Each path is a new rotation, seen through one point. The rows after it are directions, each followed by how far the rotation turns it, in degrees each step (0 if it stays put).
Each turn is a multiple of 5 degrees from 10 to 175, or 0.
Each row of a path follows its step; steps can be skipped.

step 0: [  4 -13   1 -32  -9   6  31  18  23  29  12 -17  -5 -10  11  25  34  -6
  -6 -21  -5   5  -2  -8  -7  26 -23  13  -8  -2  11  11   4 -14  -9  -8
  32]
step 1: [-11   1   2 -38 -10  -7  -5  15  21  23 -10 -26  17 -13  -5 -16   4 -16
   9 -35 -18 -18   5  -9  -7   5  -2   3   3  37 -22  -3 -16  -7 -16   4
  27]
step 2: [-23 -39   2 -29   3  10   7   5  -3 -20  10 -25   4  24 -17   1   3 -12
   6 -20   7 -24 -17  -3  13  23  11   3  -8   4 -23  -5  -5  14  -9  10
  40]
step 3: [-16 -24  -1 -12 -19  29  13  29  -4  -6   8 -30  -4  16 -11  21  -2   1
  13 -41   5  19  21 -10 -10  -5  -1  13  -4   1  13 -22   4 -14  15   6
  28]
step 4: [-10   7 -12 -16 -26  -3  -3  20   0   1 -13 -22  -6   0 -17  34 -10   8
 -10 -34  -5 -15  19 -53   7  12  -6  16  10   6  -4  22 -11   0   0   4
  11]
step 5: [-27 -12  18 -23 -19  -7   2  10  31   8   0 -12 -31   6 -30  12 -16  -2
   3 -27  15   9 -17 -21   7  -5   6 -10   5   5 -38  20  16   1 -14  -5
   5]
step 6: [ 16 -24  14 -36 -23 -10  13  -2  29 -16  29 -15 -17  23  -6  -1 -18   1
  14 -15 -13  23   5 -21  -7  20 -10  16 -13  -3 -12  -4   0  -3  11 -17
  11]
step 7: [-17  -3  -5  -1 -25  10  25   9  14  -1   7 -24  -9  16  -9 -29   2   9
 -19 -34 -10  -8   0 -28 -33  18   0   9  -2  20  -4   3 -22  -9  11 -29
  -6]
step 9: [ -5 -16  -8 -28  11 -23  16  25  29  21  24 -25  -1  -1  -1   7  14 -11
  12 -36 -26  13 -10   2  -1   1 -20   0  16  24  -7  -9   4 -17  -7   2
  20]
step 11: [-30 -16  21 -22 -19  39   0  14   2   7  -3 -27 -10   7   1   4   7 -10
  15 -30  17  -7  -7   0 -23   2  10   7  -4  17  -3   2 -12   9  -1   8
  46]
Directions:
[  3 -12  -5   3   1  -2   3   4   1   0  12   3   1  -6 -10  -1   2  -2
  -2   3   2   8   7  -2   5   6  -3   3  -1  -4  11 -13   6  -3   0  -9
   1]
110
[  1  -1   7   2  -7   2   0  -4  -9  14   1  -7  -1 -11   8   5   0   3
  -2  -2   5 -10  -1  -6  -7   4   5   2  10  -3   7  -1   8   0   6  -5
  -2]
95
[ 8  1  1  1 10 -3  8  8 -1  1  9  6 -1 -5  8 -5 12 -8  1 -4 -3 -7 -1  1
  0 -4  5 -5 -8  7 -2  6 -1  0  8 -9  5]
40
[-10   1  -4   4   4   1 -10  -9  11   3  -3   5  -2  -4  -2   1   2   1
   5   0  -1  -5   9  -8  -5  -1   6  -7  -5   3   9   3  -6   6  -7  -8
   6]
110
[  2   5   3   4   6  -3   6  -4   4  -6   1   7   0   5  -3  -5  -8   5
   2   3   1   5  -2  -8 -12   4  -3   3   7  -2  -5  11   8 -10   1 -11
  -1]
40
[ -8   1   2  -1   7   0   8   7   0   3  -6   0  -2  11  -3  -8  -1  -6
 -15   3   5  -7   0  -2   5   0   7   0   1  -9   2   1   6   9  -7  -4
  -2]
130

step 0: [-18  -9  16  -4   1 -24   3   2  15 -18   4 -14  22  38  26 -20 -24  17
  -1  22 -28  11 -16  -6  -6 -20   5 -27  -6  -7 -14 -16  10   3 -26  10
  17]
step 2: [-10  -2  24  14   5  14 -21   6  -7  16  -9   0   5  19 -29  32   1 -14
  23 -34   2  10  17  17  -2 -10  11  -9 -17 -15  16 -15  30   1 -36  -1
   7]
step 3: [-19  15  -6   0  15  11  27  31  20  -3  -3 -17  -6  35 -15  15   1 -14
  -6  23  -3 -16 -10 -24   9   1   4 -11 -12   6  18 -29   6 -20 -39   2
  -1]
step 4: [ 10  11  32  19  12   8  34  31  24  20 -20 -43  -5  -9  14   1  -3  -3
 -15  -9   6 -12   1  -1  -5  19 -19   8 -12   6 -31  -1  18  -5  -1 -15
   3]
step 5: [ 24 -10   8  37   6  37 -11  -6  -8  19  10 -20   2   5 -14  -7 -29   8
   8   0 -13  31 -16   5  22  -3  -3   1 -28 -20 -30 -10  17  -4 -11 -12
  -5]
step 6: [ -1  12 -18 -13  -9  22 -17  34  -9  -4  12   5   2  24  14 -11 -24  16
 -18 -14  -4   3 -49  -1  23  17  -8   1  -5   5   4   5   2   2 -42  -3
   3]
step 7: [  2  29  12  14   3  -2 -13  23  -6 -14 -26  19  33   8  -3  14  -1  11
  -8 -18  12 -12  -8  22 -11  49   4  -2   2  19 -35  -2  11 -12  -7  -1
  -9]
step 8: [  5 -11  25   6  -2   0  22  17   1   8  -2  25  40  41 -37 -32 -17   5
  23   8  -1   5   7   9  -1  -9  17  -7 -21  -1 -24  -2   1 -10  -3   2
  -6]
step 9: [-32  -2  12 -15   7  -9  10   7  14   8   0   5   9  25  19 -27 -23 -12
 -16   0  16 -14  -8   0  31  -7 -25 -42   3 -26 -20   4  -5  -5 -17   7
  17]
step 10: [-14   8  21  20  22 -18 -34   3  29   3 -14 -15  10   9  26   9 -17  14
 -18 -22   0  26  28  21  -7  -4  -3 -28   2   3  -8  -3  19   9 -18   0
 -14]
Directions:
[ 16  -4   2  -2  -3   1   8   1   0  -2  -5  -4   6  -7  -2   4  -5   6
  -2  -3   5   8  11  -2  -4   7   5 -10   1   6   1   7   5  -5   5  -3
   1]
115
[ 2 17  7  3  6  1 -6 -2 -4  9 -2 -3  3 -8  6  2  7  3  2 -1  4 -6  5  9
 -3 -3  9 -1  2 -6 -6  5 -4  1 -2 -8 -2]
130
[  2   1   1   4  10   4   6   0  -5  -4  -8 -14  -5 -10  -3   4   1  -3
   4  -4   1  -1  -8 -11  -3  -2   2   8  -7  -4   9  -3   4   0  -7   3
   2]
35
[ -7   8 -10   0   6   4  10   6  -2   8   3   1   5   6   3   0  -4   2
  -2  -6  -3  -2   2  -2   1  -3  -4   5  -3   1   8  16  -3  -3   8   2
   8]
140
[ -2  -3  -9   2   4   8   8   4  14   2  -7   0  -3  -4   2  -5   1  -6
  -6   2   9   0  12   1   2 -10  -4  -2  -4  -6  -5  -3  -4   0  -2   1
 -11]
65
[ -4  -1   7   1   1  -8   0  -2   5   6  -1   2   3  -6 -14   6   0   6
  -1  -1   1   7  -1  -1   1  -5  -5  17   2   5 -10   7   5  -4   3   3
  -7]
115

step 0: [ -1   1  -5 -10  15 -14 -17  -6  -2  26  26 -12 -29 -13 -18   2  -9   9
 -14  21 -20   8  14  10  12  -2 -24 -22   3   9 -42 -23   5  -1  17  -1
   5]
step 1: [ -4  16   8  20 -12   0  -2  20 -13   9  28  -6  13 -12   2   9  30   3
 -14  13 -15  18   9  -9  38 -12  30  -6  -4 -15 -16  14  30   1  11  -2
  19]
step 3: [-11   6 -16 -21  35  44 -11   1  -8   2   0   1   4   7 -17 -26  12  20
  18  15   0   1   2 -15  30   9   4   1  -1  10 -23 -24   4  10  -7  13
  -1]
step 4: [  9  13  -6  12   0  -4 -11  11 -11  15  27 -25  -4  -2   7   9  -2  14
 -25  32 -12  10 -18   4  -8  -5  -8 -11  -8  11 -41 -19   2  27 -31   8
   5]
step 5: [-30   2  30  26  13   6  -8   1 -12  14  10 -18  -2 -20  -7  18   7   7
  -8  39 -18  15  10 -16  11 -11   7  -4  -7   9  -7  12  19 -30  17   8
 -15]
step 6: [  1 -11 -11   4 -23  48   5  -4  -8  -5   9  -1 -13 -18 -21  12  -1  -4
 -19   9   9  17  17  -8  32  -6 -11 -22  -3 -15   3 -21  25  13   9 -23
  -6]
step 7: [-19   5  19  -6   4  40  17   8 -14 -15  16   4  14   2   4 -16  42  18
  -8  -7   5   9  -5 -12   4  16  -3   4   4   2 -30  -4  10  25 -17  24
 -17]
step 8: [-15   4  -7  26  -8  33   0  15 -12  19 -12 -22   0   9  -4 -19 -20   8
 -10  38   1  -7  -4  -5 -18   0   0 -10 -14  19 -14 -24  -5 -11 -34  19
  -2]
step 9: [ -3   3  -2   7  19   9 -33 -18 -38   1  -1 -10  -1 -16   4  18  -1  -7
 -16  25 -15  12  -3 -12  22 -17 -34  14 -22  20  -7  -5   9   4   9  12
 -23]
step 11: [-14  -3  14   8 -18  46  22   8  -6 -41  -3   1  20  10   1  -5  20  16
 -26   6  -7  19   4 -14 -11  -3   3 -12  -5   4  13  -4  -2 -14   4  13
 -24]
Directions:
[  6  -1  -9 -12   1   7  -5  -5  -3   1  -2   4  -6  -2 -14  -5  -7  -2
   2   2  -2   4   8  -6   3   2  -8  -3  -8   6   4   4  -5  -9   5  -2
  -1]
120
[  1   1  -8  -4  -2  -1   8  -3  -3   6   8 -17  -9   5  -1  -5  -3 -14
  -4   3   5  -2   1   1  -3   4   4  -1   7  -1   7  -2   4   2  -4  -4
  -4]
175
[  4   5   6  -2  -1 -14 -10  -2   1  -4  -9  -5 -11  -4   3   1  -4  -2
  -6  12  -1   2   6  -6   5  -1  -1   5   4  -8  -4  -2  -2  -2  -5   9
   0]
80
[  4   7  -1  -6  -2   3  -1   5  -4   4  -9   1   7  -3  -2  -9 -10  -6
   7  -5   4  -7  -6  -1  -1   0   3  11  -8  -1  -6  -2  12   4  -4   7
  -5]
70
[-1  5 -4  2  5 -5 -5 13 -7  8 -3 -2 -1  2 -1 -6  2  0 -3  5 -4 -5  2 15
 -5 -9 -8 -3  3 12 -4  5 -5  1  0  2  1]
85

step 0: [ 25  -2 -20   9  27  -7  -9 -24 -14  16   6 -13  -9  29   3 -14   5  -2
  -5  -3  37 -13 -15  14   0  -9   2  -7  29  30  25  13 -34  15  25  17
   7]
step 1: [ -9 -13   8  16  14   3   7  12   0 -15  -8 -10   7 -28  -2   3 -20   3
 -13  16 -14  -1  -7   2  32  15  -4 -37  15 -26  11 -15   8 -44  21  25
  34]
step 2: [ 20  18   6  14 -15   4 -11  13  -5  -2  16 -14  -6  -4 -15  -9  34  25
   5 -12  28  -4 -12 -21 -12   1  -9 -26  10  27  18 -38  14  -2  10   8
 -46]
step 3: [ -8  -8  30 -10  18   6  23 -21  -7  -3  23  -6 -28 -12 -30  11  -6   2
  16  -2 -23 -13 -25  47  19   3 -17   9  18  25  -5  17  -1  -4  12  18
  12]
step 4: [  0 -16   2  24 -10  10  -5  11  -4  -5 -23   3 -32  -4 -12  -7  34 -12
   3 -40  12 -17   9  -8 -10 -13  22  -5  -8 -32  31  -7  -3 -26  39  -7
   8]
step 6: [  9   7  11  -6  -7  23   6   2  -8  11  -6 -10 -15  -9  -4 -20   7  13
  -5  22  14  -5  -1 -12  37  20   1 -13  25 -13  15   2  17 -46   5  38
  40]
step 7: [  9  -2  12  24  -3 -16 -20  -9   1  -1   4 -21  -9 -15 -28  22   8  29
  -7  -4  16  -6  -5  13  -4 -11  -2 -34  -5  24   5 -55   3  13  29  -4
 -22]
step 9: [ 13 -24 -11  10 -13 -15 -18 -10  -7   2 -14   7 -40   2   3   3  21   4
  10 -46  13   0  -5  17 -13  16  27  -5   6   9  21  -1 -14 -47  19   7
   7]
step 10: [-21  10   7  34  34   2   7  -5   8 -17  -1 -12   2   4  25   4   9  -8
   3  28   4  -4 -25   2  11   3 -31 -15   2   1  17  12   7  10  60  -1
  -4]
step 11: [  7  -6  13   7 -13  20  16  -4  -6  -3  18  -4 -20  -2 -19 -25   6   9
 -10  15  47  -7  20 -19  23 -12  11 -17  19  16  20  -2 -14 -33 -16  36
  12]
Directions:
[ -1   4  -1  -5 -11  -6  -5  -4  -1  -5   5   1  -3  -2   6  11   0   7
   6  -9   1   8  11  -9   1  -4   4   1   7  -8   4  -5   1   3   8   4
   1]
145
[  6  -1   0   8  10 -10  -8  -2   0   5  11  -5   7  -1   2   1   8  -4
  -4  12   6   3   7  -9   5   1   1  -1  -3  -5   0   3  -3  -3  -2   3
   9]
70
[-7  2  1 -2 -1 -1 -3  6  0 -1  6  4  0 -4 -2  5 19 -3  8 -5 -5 -3  7 14
 -1  9  2 -1 -4 -1  5  6 -5  6 -4 -1 -1]
70
[10 -1 17  4  3  2  3 -6 -5  1  3  3 -5 -1 -5 -5 -1  4 -8 -6  0  0 10  7
  2 -8  3  4 -1 -6  0  0  0 12 -2 -6  1]
85
[ -1  10   7  10  -3  -4 -13   1   7   6  -3  -2   4   0   2   1  -1   5
   6  -2   7  -3  -8   4 -12  -5  -3   1   7  -3   6  -2   0  -1  -5 -10
   0]
145
[  2  -6  -1  -4   6  -4   5  12   6   6   3  -5   5 -10  -8  -1   0  11
   7  -7   7   9  -6  -1   8   0   1   0   1   3  -2  -3   8   6  -4  -3
   2]
70
